Each path below is one point turned by a fixed rotation once a step. After each direction that follows a path, write how fast that rotation turns it, in deg/step (0 if it stays still).
Each turn is a multiple of 5 degrees from 10 to 175, or 0.
Each row of a path follows its step; steps can be skipped.
Rotation 1:
step 0: -1.52 +1.38 -0.43 -1.93 +0.15 +1.57 +0.32 -0.19 +1.26 -1.86 -1.19 -2.30 +1.49 +1.83 +1.77 -1.67 -0.76 +2.08 +0.24 -0.81 -0.36 -0.73 +1.81 -0.53 +2.33 -0.78 -0.13 +1.71 +1.99
step 1: -1.68 -0.33 -2.54 -0.43 +2.52 -0.52 +0.49 -1.29 +1.00 +0.86 +0.96 -1.52 -0.49 -1.94 -0.40 +0.50 +0.91 -2.93 +2.83 +1.28 -0.76 -0.74 -1.41 -0.10 +0.68 +2.36 -0.58 -0.66 -0.97
step 2: +1.81 +0.46 -0.50 +1.16 -0.07 -1.38 -0.84 -1.19 -1.54 -0.47 -2.03 +1.01 +3.34 -0.85 -0.92 +2.20 +1.10 -0.36 -2.45 -0.16 -0.73 +1.56 -0.39 -1.12 +1.42 +0.29 +0.37 +0.98 +2.78
step 3: +1.22 -0.01 +0.92 -2.26 -0.67 +1.43 +1.64 -1.15 +0.82 -0.93 -0.85 -1.47 +2.02 -1.37 +2.69 -0.78 -2.12 +2.05 +2.13 +0.79 -0.99 +0.04 +0.98 -0.19 -1.62 +0.94 +1.67 -1.24 -0.54
step 4: -0.53 -0.67 +3.17 +1.56 +0.56 -0.36 +0.86 -1.86 -0.29 -0.09 +1.89 +0.31 -1.15 +0.31 -2.11 -0.45 +1.64 -1.93 +0.81 +1.16 -0.20 +0.43 -1.41 -2.38 -0.76 +3.32 -0.90 +0.34 -0.25
step 5: +1.11 +0.94 +0.29 +1.45 -1.01 +0.35 -0.70 +1.85 -1.19 +2.00 -3.45 -1.31 -0.23 +1.05 +1.32 +1.37 -0.27 +2.39 -2.47 +1.05 +0.71 +2.53 -1.03 +0.12 -0.50 +1.10 -0.65 -0.04 +0.87
step 6: +0.07 -1.16 -0.58 -1.48 -0.18 +3.50 +0.86 +1.16 +1.57 -1.73 +0.44 -1.61 -1.07 +0.29 +0.18 -3.52 -0.58 -0.64 -0.09 +0.14 +0.89 +0.18 -0.19 -2.31 +0.08 -0.38 +2.82 -0.79 -0.36
step 7: -1.45 +1.14 -1.56 +2.68 +1.91 -0.43 +2.07 +1.25 -2.46 +0.67 +1.05 +0.87 -0.79 -0.52 -1.56 -1.10 +0.26 -0.01 +2.15 -0.11 +0.96 +0.75 -1.24 -0.79 +0.81 +1.13 -2.61 +1.67 +0.84
step 8: -0.20 +1.52 -1.41 +0.90 +0.07 +1.09 -1.49 +1.74 +0.01 +0.12 -4.02 +1.58 +0.91 -1.21 +0.46 +1.78 +1.38 -0.63 -0.56 +1.17 +1.11 +0.67 +2.85 -0.05 +0.19 -0.56 +2.22 -1.31 +0.05
step 9: +0.95 -1.92 +0.51 -1.55 +1.15 +1.29 -1.48 +1.02 -0.85 -2.90 +1.56 +1.22 +0.43 -1.55 -0.78 -1.54 -2.53 +0.06 +2.59 -1.12 -1.40 +0.02 -0.55 +0.42 -1.48 +0.31 +1.74 +0.54 +1.38
step 10: -1.12 +2.04 +0.42 +2.29 +0.58 -0.54 +0.26 -2.21 +1.20 -1.29 +0.14 +2.41 -0.20 +1.12 -0.19 +1.80 -0.45 +0.62 +1.27 -1.04 +1.79 +1.39 +1.01 -0.29 -1.29 +1.75 -3.09 +0.61 -1.28
Speeds:
-0.38 -0.54 -1.23 -0.74 -0.52 -0.24 +0.48 +0.36 +0.66 -0.36 -0.33 -0.20 +0.04 +0.07 -0.18 +0.55 +0.39 +0.21 -0.32 -0.61 +0.66 -0.10 -1.09 -0.51 -0.22 +0.30 -0.16 +0.75 -0.28 => 70
+0.14 +0.46 -0.25 -0.05 -0.40 -0.53 +0.48 +0.09 -0.07 -0.40 -0.73 -0.24 -0.74 -0.66 +0.05 -0.22 -0.60 +0.66 +0.37 -0.26 -0.23 +0.45 -0.39 +1.23 +0.66 +0.68 -0.47 -0.82 -0.38 => 160
+0.36 -0.29 -0.60 -0.05 +0.48 -0.05 -0.23 +0.35 -0.97 +1.11 +0.19 -0.60 +0.23 -0.08 +0.79 +0.12 -0.63 +0.37 +0.80 +0.17 -0.05 -0.17 -0.52 +0.52 -1.08 -0.04 -0.29 +0.56 -0.14 => 170
-0.17 -0.16 -0.79 +0.74 +0.34 +0.04 -0.47 -0.82 -0.79 -0.28 +0.59 +0.40 +0.02 -0.48 -0.35 -0.20 +0.50 +0.75 -1.12 +0.33 +0.01 +0.11 +0.04 -0.16 -0.25 +0.39 -1.06 -0.14 -0.47 => 130
+0.25 -0.32 +0.38 +0.10 -0.98 +0.58 -0.58 -0.22 +0.62 +0.65 -0.56 +0.86 +0.09 +0.42 -0.64 -0.30 -0.35 +0.38 +0.25 -0.02 -0.94 -0.27 +0.05 +0.07 -0.32 +0.81 -0.24 +0.71 -0.68 => 60
+0.34 -0.03 -0.02 +0.74 +0.06 +0.47 +0.23 +1.63 -0.12 -0.30 +0.04 +0.89 -0.67 -0.25 -0.37 -0.34 +0.13 +0.27 +0.24 -0.36 +0.87 +0.33 +0.47 -0.10 -0.93 +0.12 +0.25 -0.17 -0.03 => 25
Rotation 2:
step 0: -1.76 +0.75 +0.28 +0.79 +1.15 -2.43 +0.87 +1.88 +0.95 +0.22 +0.06 +1.55 +0.57 +0.60 +0.76 +3.88 +0.40 +1.39 +0.22 -0.98 -1.22 +0.58 +2.86 -0.77 -0.24 +1.14 +0.23 -0.79 +0.25
step 1: -1.51 +1.58 -0.85 +0.59 -1.00 +1.32 -0.09 +1.08 +1.75 +0.51 -3.10 -2.70 -0.17 +2.06 -1.29 +1.65 -0.09 +0.32 +1.09 +0.89 +1.31 +0.59 -0.03 -1.24 -0.65 -0.61 +1.27 -0.89 -2.10
step 2: -1.82 -1.07 +1.19 -2.66 -1.21 -0.34 +1.23 +0.94 +0.64 +2.03 -0.95 +1.77 +1.25 +1.09 +1.99 +1.86 -1.21 +0.98 +0.77 +0.29 +0.67 +1.30 +0.71 +0.88 -2.75 +1.29 -0.11 -0.05 +0.56
step 3: -1.14 -0.07 -3.60 +0.56 -1.13 +0.89 +1.06 +0.48 +0.12 +0.27 -2.08 -0.96 -0.71 -0.22 +0.92 +2.28 +0.63 -1.68 -0.08 -0.08 +1.10 +2.68 +1.26 +0.56 +0.77 -1.25 -0.79 +2.15 -1.28
step 4: -0.54 +0.74 -0.07 -1.91 -2.25 +3.42 +1.72 -0.24 -1.46 +0.96 +0.66 +1.51 +0.83 +2.69 +0.46 -1.36 +0.25 +1.88 +0.42 -0.06 +1.11 +2.08 +0.84 +0.59 -0.35 -1.02 +0.08 -0.45 +0.68
step 5: -0.16 -0.86 -0.58 +0.35 +1.72 -0.28 +1.11 +0.73 +0.62 +0.63 +1.49 +1.36 +1.09 -1.22 -0.73 +1.33 +0.09 -1.25 +1.61 -0.87 +2.75 +3.32 +1.38 +1.09 +2.12 -1.03 -1.90 +0.47 +0.30
step 6: +1.19 +2.35 -1.18 +1.42 -1.05 +2.02 -0.68 +0.79 -0.83 -0.85 +1.41 +0.95 -1.12 +2.13 +0.59 +1.27 +0.49 +0.73 +0.02 -0.36 +1.73 +0.40 -0.25 -0.29 -0.27 -2.88 -1.25 -3.01 +0.19
step 7: -1.04 -1.94 +0.80 +0.93 +1.83 +2.36 -0.13 -0.79 -0.16 +0.70 +1.75 +0.42 +1.15 -0.72 -0.95 +1.35 -0.77 -1.11 +3.39 -0.36 +1.41 +0.97 +0.24 -0.90 -1.53 +0.76 -0.26 -2.16 +1.64
step 8: -1.03 +0.69 -1.82 +2.24 -0.30 -1.12 -0.31 +2.68 -0.51 -1.34 -0.30 +0.36 -0.93 -1.05 +2.47 +0.89 +0.97 -0.41 +1.53 +2.92 +0.97 -0.09 -0.52 +0.07 -0.71 -1.53 -0.83 -1.67 +1.76
step 9: -1.70 -1.45 +1.11 -0.46 -0.35 +3.01 -0.32 -0.14 +0.14 -1.42 -0.54 -1.70 -0.06 +0.95 -0.16 +0.88 -0.16 -0.09 +1.07 +0.43 -2.41 +0.89 +1.24 -2.39 -0.97 -1.52 -0.17 -0.73 +3.18
step 10: -1.76 +0.28 -0.36 +1.12 -1.07 -2.55 +2.44 +1.78 +0.09 +0.60 +0.45 -2.25 +2.14 +0.12 +1.18 -0.33 -0.32 -0.52 +1.73 +1.07 +0.48 -0.10 +1.69 +0.45 +1.58 +0.52 +0.20 -0.95 +2.63
Speeds:
+0.13 +0.04 +0.49 -1.40 +0.20 +0.17 +0.32 -0.47 +0.02 +0.15 +0.26 +0.15 -0.57 +0.53 -0.68 -0.18 +0.16 -0.33 +0.97 +0.02 -0.23 -0.64 +0.82 +0.20 -0.73 +0.53 -0.73 -0.04 +0.41 => 145
-0.34 -0.45 +0.63 +0.23 -0.41 -0.32 -0.37 +0.18 +0.68 +0.08 +0.37 +0.42 +0.62 -0.81 +0.49 +0.19 +0.28 +0.33 +0.17 +0.67 +0.59 -0.23 +0.31 +0.93 +0.54 +1.01 -0.97 +0.24 +0.00 => 135
-1.02 -0.50 -0.13 -0.42 -0.48 +0.04 +0.45 -0.12 -0.69 -0.13 +0.50 +0.12 -0.28 -0.02 +0.10 -0.66 +0.96 -0.17 -0.26 +0.80 -0.70 +0.50 +0.15 -0.30 +0.75 -0.38 +0.11 +0.99 +0.45 => 65
+0.84 -0.38 -0.26 -0.23 -0.19 -0.04 -0.16 +0.88 +0.09 -1.13 +0.67 -0.34 -0.10 +0.70 -0.32 +0.18 +0.35 -0.18 -0.22 -0.01 +0.28 +0.60 -0.50 +0.05 -0.25 +1.32 +0.55 +0.47 +0.31 => 0
+0.86 +0.68 +0.57 +0.28 -0.29 +0.52 +0.17 -0.51 -0.48 -1.00 -0.75 -0.13 -0.02 -0.04 +0.28 +1.19 +1.05 -0.08 +0.05 +0.25 -0.44 -0.14 +0.20 -0.06 +0.32 -0.18 -0.48 +0.27 -0.47 => 135
+0.28 +0.39 +0.63 -0.58 +0.49 -0.35 -0.02 +0.62 +0.27 -0.52 -0.81 +0.47 +0.31 -0.69 -0.49 -0.83 +0.28 +0.57 +0.85 +0.64 +0.33 +0.77 -0.51 -0.13 -0.37 -0.60 +0.25 +0.23 -0.18 => 110
-0.08 +0.16 +0.48 +0.39 +0.43 +1.01 -0.35 -0.37 +1.21 +0.28 -0.29 +0.08 -0.38 -0.48 -0.78 +0.12 -0.22 -1.21 -0.52 +0.32 -0.31 +0.82 +0.27 +0.16 +0.16 +0.19 +0.36 +0.29 +0.35 => 175
